In the rows, 128 means zero.
Rotation paths and how fast each direction turns (degrees each step)
Each turn is a multiple of 5 degrees from 10 to 175, or 0.
Each row of a path follows its step; steps can be skipped.
Rotation 1:
step 4: [132 112 130 132 135 123 133 116 131 125 133 121 130 137 134 132 140 130
 124 126 145 117 128 131 118 125 127 136 126 110 137 121 132 128 119 124
 118 122 131 131 133 120 125 133 128 126 144 128 131 132 131 155 126 140
 132 118 114 123 129 117 127 123 123 130 130 132 126 127 120 121 124 123
 134 137 141 127 114 133]
step 10: [123 134 117 121 120 125 114 106 134 120 133 134 132 125 126 138 119 131
 127 122 126 130 131 148 128 131 114 118 135 130 123 114 131 137 125 144
 128 126 136 124 132 134 129 121 134 123 114 130 119 130 134 131 124 115
 128 135 127 140 124 131 126 126 132 126 146 135 119 125 123 131 133 133
 131 127 144 120 132 125]
step 14: [131 119 132 118 125 135 129 131 135 125 131 126 127 115 137 121 110 118
 124 126 127 139 121 133 135 130 129 123 132 128 137 109 119 120 116 137
 126 125 136 131 132 135 121 128 134 123 125 124 133 112 133 125 111 124
 128 126 148 125 135 134 134 127 135 121 124 118 116 143 135 133 131 146
 126 125 132 123 129 122]
step 15: [125 121 122 128 116 118 133 130 130 125 119 137 135 133 134 118 132 128
 122 128 141 134 130 118 134 127 120 114 124 114 124 138 133 123 116 130
 104 125 131 116 131 129 135 133 143 137 128 131 137 147 140 131 131 117
 137 136 127 137 130 124 127 127 132 118 135 127 126 137 127 131 137 137
 123 128 115 131 127 129]
step 19: [118 136 125 118 120 119 130 125 138 124 132 127 120 130 134 117 129 138
 126 133 128 136 129 120 128 134 131 123 121 132 134 128 117 111 131 129
 114 136 136 126 132 132 126 125 128 119 111 131 113 137 126 133 141 125
 140 133 135 117 142 140 134 138 114 128 129 133 129 129 145 132 129 122
 117 141 118 128 130 128]
step 20: [125 123 138 125 136 117 142 124 141 128 119 111 144 118 124 131 135 136
 125 134 118 113 124 123 128 143 125 138 126 115 129 139 129 134 119 129
 119 126 142 130 130 120 117 125 134 123 126 129 140 128 132 133 131 136
 130 131 133 117 121 114 126 129 127 127 117 128 139 121 124 126 136 127
 120 138 124 123 120 119]
step 21: [126 120 125 140 141 138 133 112 118 124 142 124 114 130 128 121 130 125
 127 117 126 121 114 132 118 130 130 125 130 115 127 127 123 143 135 128
 124 119 134 123 116 131 116 122 127 128 125 127 133 120 134 132 125 121
 126 126 121 125 116 140 128 146 125 131 140 135 143 146 133 128 125 133
 123 135 124 123 124 122]
Speeds:
[130 131 130 127 132 130 131 127 130 128 129 128 127 128 132 131 127 127
 127 128 130 130 128 125 130 128 132 129 129 129 128 129 126 130 130 131
 126 128 129 128 127 126 127 126 128 129 132 125 127 127 130 129 127 130
 129 129 129 128 126 126 129 127 129 133 128 127 126 129 127 124 125 128
 131 128 127 132 124 128]
155
[131 128 129 127 129 128 126 130 130 130 129 124 130 125 131 129 130 129
 125 127 128 125 126 125 128 128 130 129 126 125 129 126 128 129 128 127
 130 130 126 125 127 128 126 131 124 127 128 130 127 127 125 125 127 124
 128 129 131 131 127 130 127 127 127 128 128 124 127 129 128 127 127 127
 129 125 127 124 127 127]
160
[126 127 127 125 127 126 128 129 126 130 125 131 126 130 126 130 130 126
 130 127 127 127 129 125 130 127 130 125 126 130 131 125 130 127 130 129
 131 130 128 127 131 128 127 130 127 127 127 127 126 125 128 129 129 131
 127 131 131 127 127 127 129 127 126 128 128 126 130 127 128 129 124 123
 128 131 129 130 131 128]
60
[131 128 126 131 128 131 129 129 125 124 127 129 132 127 127 130 127 127
 128 128 125 128 130 127 128 128 128 127 126 127 126 128 128 127 130 129
 124 125 133 128 129 127 128 128 126 126 129 128 128 132 127 128 130 127
 129 130 134 127 131 127 124 128 127 129 129 128 129 125 129 128 130 125
 126 127 126 130 126 128]
85
[133 129 127 127 125 128 128 129 130 124 131 130 126 126 128 128 128 127
 124 127 127 131 128 129 129 126 126 129 127 129 128 125 126 127 127 130
 131 129 129 125 130 127 128 126 128 129 128 131 131 126 124 128 131 127
 128 127 127 130 129 126 129 128 128 131 127 130 128 129 127 132 126 130
 127 130 129 130 129 128]
85
Rotation 2:
step 3: [138 108 126 121 141 127 122 136 130 128 140 133 131 140 145 129 134 137
 128 131 144 128 121 121 141 127 130 120 138 131 131 137 123 122 139 127
 129 113 141 136 123 116 135 137 130 138 129 136 144 128 137 130 133 147
 126 135 132 133 119 129 125 131 128 134 122 126 128 130 121 127 136 128
 125 129 136 136 130 148]
step 6: [117 123 139 125 121 126 123 135 127 139 142 136 121 136 134 122 126 127
 139 142 137 132 116 127 122 129 137 133 120 114 137 124 119 146 123 131
 116 117 136 133 139 119 137 134 126 136 135 135 138 130 123 134 115 124
 129 125 134 138 136 143 132 122 119 120 123 120 139 128 130 127 111 137
 130 129 137 131 133 130]
step 10: [128 121 128 130 120 115 126 141 136 127 129 137 129 132 135 134 140 127
 136 121 127 124 128 133 135 132 141 128 139 123 122 138 126 134 133 110
 133 129 129 127 136 122 116 122 141 126 113 131 131 129 123 127 127 144
 133 132 139 121 144 126 123 118 126 133 122 136 139 126 126 145 120 132
 113 138 119 139 111 127]
step 12: [135 128 129 135 123 127 135 145 133 127 130 125 123 127 130 126 144 123
 135 135 141 134 131 134 143 118 128 116 112 126 122 127 123 135 126 133
 137 131 143 132 132 136 138 137 129 125 137 125 142 134 129 122 134 131
 127 132 128 144 129 134 140 132 122 122 140 127 125 138 117 125 127 157
 126 126 131 116 133 123]
step 13: [128 128 121 134 126 114 129 123 119 129 138 137 142 137 120 130 136 120
 147 128 125 135 127 126 123 131 139 103 131 121 115 124 130 136 134 125
 141 126 131 142 127 129 129 140 130 130 132 126 139 128 107 131 130 122
 144 137 131 136 131 128 125 131 132 124 124 132 141 127 129 125 133 121
 129 123 143 133 129 114]
step 18: [111 121 130 139 124 134 117 134 121 130 128 132 113 133 120 135 126 134
 115 141 138 118 141 136 129 134 144 126 121 122 120 132 120 137 133 118
 120 131 135 128 129 132 131 122 129 120 120 120 129 130 124 125 134 127
 128 155 124 137 133 135 135 123 121 132 130 125 115 135 132 138 113 138
 119 135 129 129 130 131]
step 22: [128 127 122 136 131 134 117 135 124 129 141 129 125 130 138 130 134 128
 131 125 134 128 115 105 141 130 127 118 129 119 130 148 132 136 124 123
 122 129 125 129 146 128 139 136 122 135 122 131 136 141 134 124 135 149
 142 134 123 137 128 132 122 132 138 133 132 130 132 121 142 136 135 121
 124 129 136 139 124 135]
Speeds:
[125 123 130 129 126 126 128 131 130 128 124 130 130 129 129 128 130 125
 125 129 129 127 131 126 127 126 130 127 130 127 127 130 129 128 128 128
 130 125 127 125 126 130 131 128 130 129 129 130 126 128 132 129 126 126
 126 129 128 127 127 126 130 131 129 127 129 129 128 129 132 127 128 129
 125 132 128 127 128 128]
55
[122 131 129 129 125 130 129 130 130 131 128 128 130 128 130 126 126 129
 131 126 129 128 128 128 128 127 128 130 131 129 131 126 130 129 128 131
 127 127 130 127 128 126 125 127 128 130 128 129 129 128 126 125 128 131
 132 126 127 126 127 127 129 129 127 127 130 127 129 131 130 130 131 130
 127 130 131 129 128 130]
20
[130 128 129 130 129 127 127 130 124 125 126 128 129 129 134 131 128 129
 125 126 127 128 127 128 131 130 127 127 130 127 131 124 130 125 130 128
 128 129 128 126 131 127 127 129 129 126 128 129 127 129 130 131 127 131
 129 127 126 126 129 131 130 129 128 133 128 127 127 125 128 128 130 126
 128 129 128 131 127 129]
55
[129 127 129 124 127 131 128 128 128 129 129 129 123 130 127 128 128 128
 130 128 129 125 128 128 130 130 130 127 127 126 126 130 127 124 126 129
 127 130 128 130 127 124 130 128 129 129 126 129 126 128 125 127 126 134
 126 129 127 126 130 127 128 127 128 130 127 129 126 129 132 127 127 125
 128 132 130 130 131 128]
95
[133 129 126 130 130 126 130 131 130 129 129 128 127 129 127 127 126 126
 128 128 128 132 128 126 125 128 129 130 129 126 128 129 125 127 129 131
 127 129 127 127 130 125 128 127 127 132 131 129 127 126 125 127 129 127
 124 128 127 128 126 130 129 129 127 133 127 126 129 128 127 126 129 131
 127 130 125 127 125 128]
80
Rotation 3:
step 1: [132 120 131 129 128 114 122 127 135 134 115 144 119 145 128 118 119 123
 125 120 137 118 116 128 137 131 138 121 115 124 127 129 132 112 116 123
 121 121 118 131 132 136 125 121 127 120 124 135 135 129 127 115 132 112
 124 143 129 122 132 128 116 121 125 124 135 136 119 117 127 125 111 119
 139 128 137 144 128 124]
step 8: [132 137 124 118 125 125 132 122 142 130 133 126 123 128 138 126 129 115
 123 120 132 122 132 129 142 123 131 129 120 124 121 140 134 129 127 126
 129 128 123 119 136 117 119 124 120 127 115 128 126 150 136 125 147 142
 145 124 128 119 127 126 142 124 137 132 120 100 123 122 121 125 122 127
 128 119 121 117 130 115]
step 15: [122 124 127 133 103 124 132 141 118 125 124 124 121 128 125 143 131 141
 132 121 133 124 139 141 144 127 125 130 125 127 128 115 126 128 141 137
 130 142 139 134 130 125 126 131 132 125 127 122 136 140 125 140 127 115
 138 141 118 137 134 131 127 133 137 129 125 129 133 137 129 122 132 116
 135 110 133 120 142 119]
step 16: [131 115 116 128 116 128 115 137 131 133 136 123 117 131 118 129 128 110
 120 128 135 126 146 120 108 128 126 143 127 123 128 137 135 129 117 114
 120 127 133 122 127 125 133 130 132 117 131 136 118 127 133 134 117 124
 120 116 124 132 141 131 130 127 132 124 125 112 127 129 126 125 149 136
 134 111 133 121 125 130]
step 18: [131 136 128 125 121 131 130 121 128 134 127 126 118 118 147 130 112 132
 128 132 124 116 129 132 130 128 122 127 125 124 129 121 120 139 143 138
 129 134 120 124 139 121 130 130 121 128 127 114 108 124 116 137 133 136
 139 136 124 134 138 125 136 111 133 131 127 134 130 119 124 131 145 134
 111 107 126 136 130 136]
step 22: [129 126 138 141 123 116 127 128 125 135 136 126 125 119 136 123 123 112
 118 123 133 121 123 142 126 130 122 134 127 134 132 133 143 123 117 125
 132 121 132 128 128 151 131 138 137 125 133 138 137 123 130 132 126 118
 125 122 127 135 123 120 120 135 109 134 111 129 123 138 133 127 114 126
 130 126 149 120 120 112]
step 23: [127 142 127 143 119 121 134 124 132 135 120 116 128 123 133 137 117 127
 145 128 130 128 128 117 129 130 138 135 119 150 137 125 108 110 125 138
 118 123 122 121 126 130 132 139 132 130 134 126 126 127 130 124 121 115
 123 127 117 132 149 134 116 123 133 132 133 120 133 133 132 138 132 123
 120 135 118 125 122 122]
Speeds:
[128 129 124 129 128 125 128 128 126 128 128 127 128 126 126 129 127 126
 130 130 130 129 126 132 128 127 129 128 126 128 127 126 131 126 128 130
 127 127 129 131 131 127 129 127 128 126 123 130 130 132 130 127 128 127
 129 126 129 129 129 132 130 128 128 129 127 129 128 125 131 125 129 129
 132 129 129 127 127 123]
55
[129 131 128 126 128 128 125 126 129 128 129 130 127 130 129 129 128 133
 130 126 131 132 127 127 125 128 130 128 126 127 127 131 126 127 126 130
 131 130 125 131 124 127 126 126 129 130 127 131 128 128 128 128 129 126
 131 127 128 126 130 128 127 127 127 129 132 128 126 125 129 130 130 127
 129 129 131 126 126 130]
110
[125 128 129 131 129 126 129 126 127 128 127 126 127 123 128 128 131 131
 128 127 125 127 127 131 127 131 128 130 129 130 124 130 130 128 128 129
 129 128 131 130 129 128 126 127 128 126 131 128 128 128 128 130 128 127
 131 130 127 125 125 126 127 132 129 128 127 126 129 129 131 125 129 129
 128 131 130 128 128 131]
145
[126 127 126 125 132 128 128 129 130 131 125 127 129 128 128 132 129 126
 129 128 128 127 128 130 127 130 127 127 127 128 129 132 126 125 129 128
 128 124 128 127 130 126 127 127 127 123 128 130 131 127 130 125 127 125
 124 127 126 128 126 127 123 128 128 129 129 127 126 127 126 130 129 129
 129 129 125 128 127 128]
115
Rotation 4:
step 4: [129 122 131 137 116 130 128 139 126 142 124 119 134 118 145 130 117 145
 132 139 127 132 132 117 136 124 126 123 124 134 128 140 126 129 135 130
 118 119 123 129 129 123 142 118 121 126 132 127 135 133 138 145 130 138
 137 146 134 103 136 134 128 123 129 129 123 124 132 117 138 130 127 135
 129 130 117 120 124 126]
step 6: [126 130 119 118 125 119 135 117 133 128 135 127 122 129 121 134 128 125
 133 135 135 123 135 131 131 112 122 135 124 126 123 116 144 129 124 124
 127 118 121 123 138 125 124 137 130 136 136 155 125 120 136 115 128 138
 120 116 111 128 116 125 117 138 133 128 131 131 123 135 126 130 140 124
 123 133 123 120 143 111]
step 7: [124 123 134 128 124 136 121 123 125 126 132 131 131 130 132 118 131 133
 125 139 126 132 133 112 139 120 115 123 114 121 130 125 114 141 132 127
 125 128 132 125 117 114 131 130 133 123 119 119 124 113 138 138 137 125
 129 147 133 130 136 118 113 128 133 116 144 138 130 126 118 135 119 128
 109 131 124 126 126 119]
step 10: [135 133 134 124 141 123 126 132 133 134 137 132 129 133 127 128 124 128
 136 128 134 127 123 116 130 130 122 137 124 127 128 128 129 131 118 143
 125 125 145 143 141 126 142 139 120 121 130 133 115 132 129 135 151 124
 131 150 133 146 127 120 123 127 134 136 132 146 128 118 123 127 125 119
 132 119 117 125 136 135]
step 19: [129 127 128 120 129 130 145 111 140 135 129 132 138 116 134 118 118 134
 114 135 135 127 137 119 119 125 134 128 135 127 117 134 104 126 141 117
 130 115 125 128 144 130 122 123 123 134 134 136 133 122 132 127 135 129
 123 124 134 130 129 129 122 137 134 113 133 128 146 135 121 117 126 127
 120 135 120 125 126 132]
step 20: [114 136 110 138 118 126 120 145 121 127 131 122 130 125 122 121 132 142
 132 120 123 129 128 109 127 120 124 137 118 130 133 114 129 137 131 122
 137 129 117 130 131 128 124 113 124 114 129 130 121 133 128 137 120 118
 132 128 135 140 116 124 129 118 135 126 139 113 132 123 124 131 130 121
 126 137 116 140 133 133]
step 21: [144 126 130 118 125 121 113 125 126 119 134 118 130 150 120 145 128 126
 134 131 124 133 134 126 116 121 135 144 113 117 138 136 134 120 133 134
 122 132 136 132 133 121 124 127 127 131 130 116 119 124 121 116 139 143
 133 139 125 132 119 132 134 132 126 131 129 118 119 116 129 139 127 130
 137 134 129 116 132 128]
Speeds:
[128 126 129 129 124 130 126 128 130 126 127 126 125 130 127 130 127 129
 125 129 129 128 128 129 130 129 128 126 127 125 130 128 128 128 126 131
 125 128 124 131 124 126 129 130 126 124 128 126 129 127 128 128 129 129
 130 129 131 128 126 126 128 125 125 130 129 125 130 127 128 128 129 130
 129 130 129 126 126 132]
110
[131 126 125 132 130 126 128 127 128 126 128 126 128 127 132 129 126 127
 130 129 125 133 127 126 125 126 127 128 128 130 131 127 127 129 130 129
 128 131 127 128 128 126 125 126 128 130 128 128 130 127 126 128 123 128
 128 130 128 128 130 127 129 126 125 129 129 128 126 126 129 130 125 132
 131 128 127 128 127 127]
85
[126 130 124 130 127 130 125 127 127 130 126 129 127 129 127 130 129 128
 133 128 129 130 131 126 129 131 127 126 126 131 128 125 127 126 127 127
 126 127 126 126 130 130 128 128 127 127 125 131 130 130 126 125 127 128
 127 125 128 124 128 125 127 126 128 127 130 127 126 127 126 126 130 125
 129 127 127 127 128 128]
130
Rotation 5:
step 1: [114 105 129 127 129 117 124 121 122 120 126 132 141 121 139 120 131 122
 145 128 137 127 127 135 130 122 133 127 140 129 137 123 127 113 132 136
 129 131 132 124 125 113 117 135 139 127 129 132 142 132 134 127 139 116
 134 124 137 133 139 129 130 128 122 128 143 136 115 129 132 136 132 113
 134 119 118 116 139 130]
step 5: [113 119 125 131 136 127 124 137 119 125 136 133 149 138 121 119 123 133
 122 134 136 125 133 135 113 130 133 120 130 124 111 126 117 130 139 134
 130 122 134 133 128 128 130 146 137 131 122 114 129 128 138 135 131 128
 152 132 139 138 134 135 126 124 131 120 122 124 129 124 115 138 133 128
 131 130 131 131 141 117]
step 9: [109 118 134 132 141 122 117 117 113 125 119 142 124 138 142 126 138 135
 131 131 131 129 126 145 126 126 140 119 132 121 135 130 138 132 133 131
 129 123 121 131 124 120 111 131 141 135 144 134 116 125 133 127 132 130
 127 119 134 143 140 130 128 134 126 131 123 112 133 124 122 132 142 127
 118 126 128 126 128 132]
step 11: [101 115 140 126 143 127 118 134 117 136 122 137 143 140 116 120 134 128
 116 128 134 141 121 135 127 128 129 133 129 129 136 122 131 141 131 137
 132 129 142 138 138 126 126 132 130 126 131 136 131 119 136 126 126 131
 136 144 135 120 123 114 137 134 133 127 127 126 119 126 123 122 124 127
 126 119 135 133 141 127]
step 15: [109 118 127 127 129 118 125 111 114 130 116 132 121 140 135 129 136 121
 134 136 119 134 129 125 144 137 123 116 135 144 128 131 138 133 128 130
 134 126 128 135 127 122 125 132 126 142 121 132 124 125 128 126 125 127
 147 139 135 133 131 128 119 135 136 138 137 120 129 129 122 144 133 133
 124 136 116 116 135 116]
step 18: [109 115 128 122 130 125 116 130 128 121 121 135 121 120 121 121 130 131
 127 121 120 120 128 132 127 124 137 110 141 118 124 146 141 120 118 132
 126 139 123 130 140 135 125 135 132 131 127 135 130 126 135 126 120 130
 144 137 137 135 135 134 118 131 137 116 135 116 128 113 118 133 129 133
 131 127 109 126 132 119]
step 23: [111 124 133 128 141 132 127 124 122 122 125 133 131 129 119 112 136 128
 135 140 125 128 126 120 124 139 134 132 133 131 135 120 131 125 113 131
 133 123 128 129 131 119 131 122 133 139 144 118 132 121 132 130 127 118
 151 133 141 125 148 118 126 142 138 146 137 142 136 126 126 121 131 121
 122 134 133 127 123 128]
Speeds:
[127 129 127 127 126 125 127 129 131 129 126 126 126 128 127 125 127 130
 126 130 131 126 128 127 129 131 128 128 127 127 127 129 129 128 128 128
 127 125 129 128 127 127 128 126 125 129 123 126 129 130 126 128 127 127
 128 127 128 131 132 126 129 133 126 132 128 128 130 132 128 132 130 127
 127 129 132 126 130 127]
45
[131 127 128 123 128 129 130 128 128 131 128 126 128 131 127 128 130 127
 126 128 129 128 128 126 126 129 123 130 125 130 128 128 130 130 126 129
 130 130 126 127 127 128 127 126 128 127 127 130 126 128 130 129 128 125
 125 130 128 127 125 128 132 129 130 130 127 127 124 128 125 129 129 127
 123 130 126 128 129 127]
85
[127 126 126 127 130 126 129 126 128 129 130 129 126 131 124 131 127 129
 129 129 127 127 129 127 128 127 130 129 127 126 123 132 123 127 129 130
 127 129 127 127 127 127 127 127 127 128 133 130 130 131 127 128 132 131
 125 127 127 127 127 126 129 130 127 127 127 125 128 130 129 131 127 126
 129 130 129 129 126 127]
85
[128 130 128 130 128 130 125 129 130 127 131 126 123 126 124 129 130 125
 124 128 129 127 128 128 131 131 130 125 127 126 128 128 127 131 126 128
 127 132 127 129 127 127 130 128 129 127 128 128 128 130 127 130 127 126
 125 128 127 127 130 129 128 126 132 131 130 130 128 125 129 129 128 128
 129 126 126 130 125 126]
175
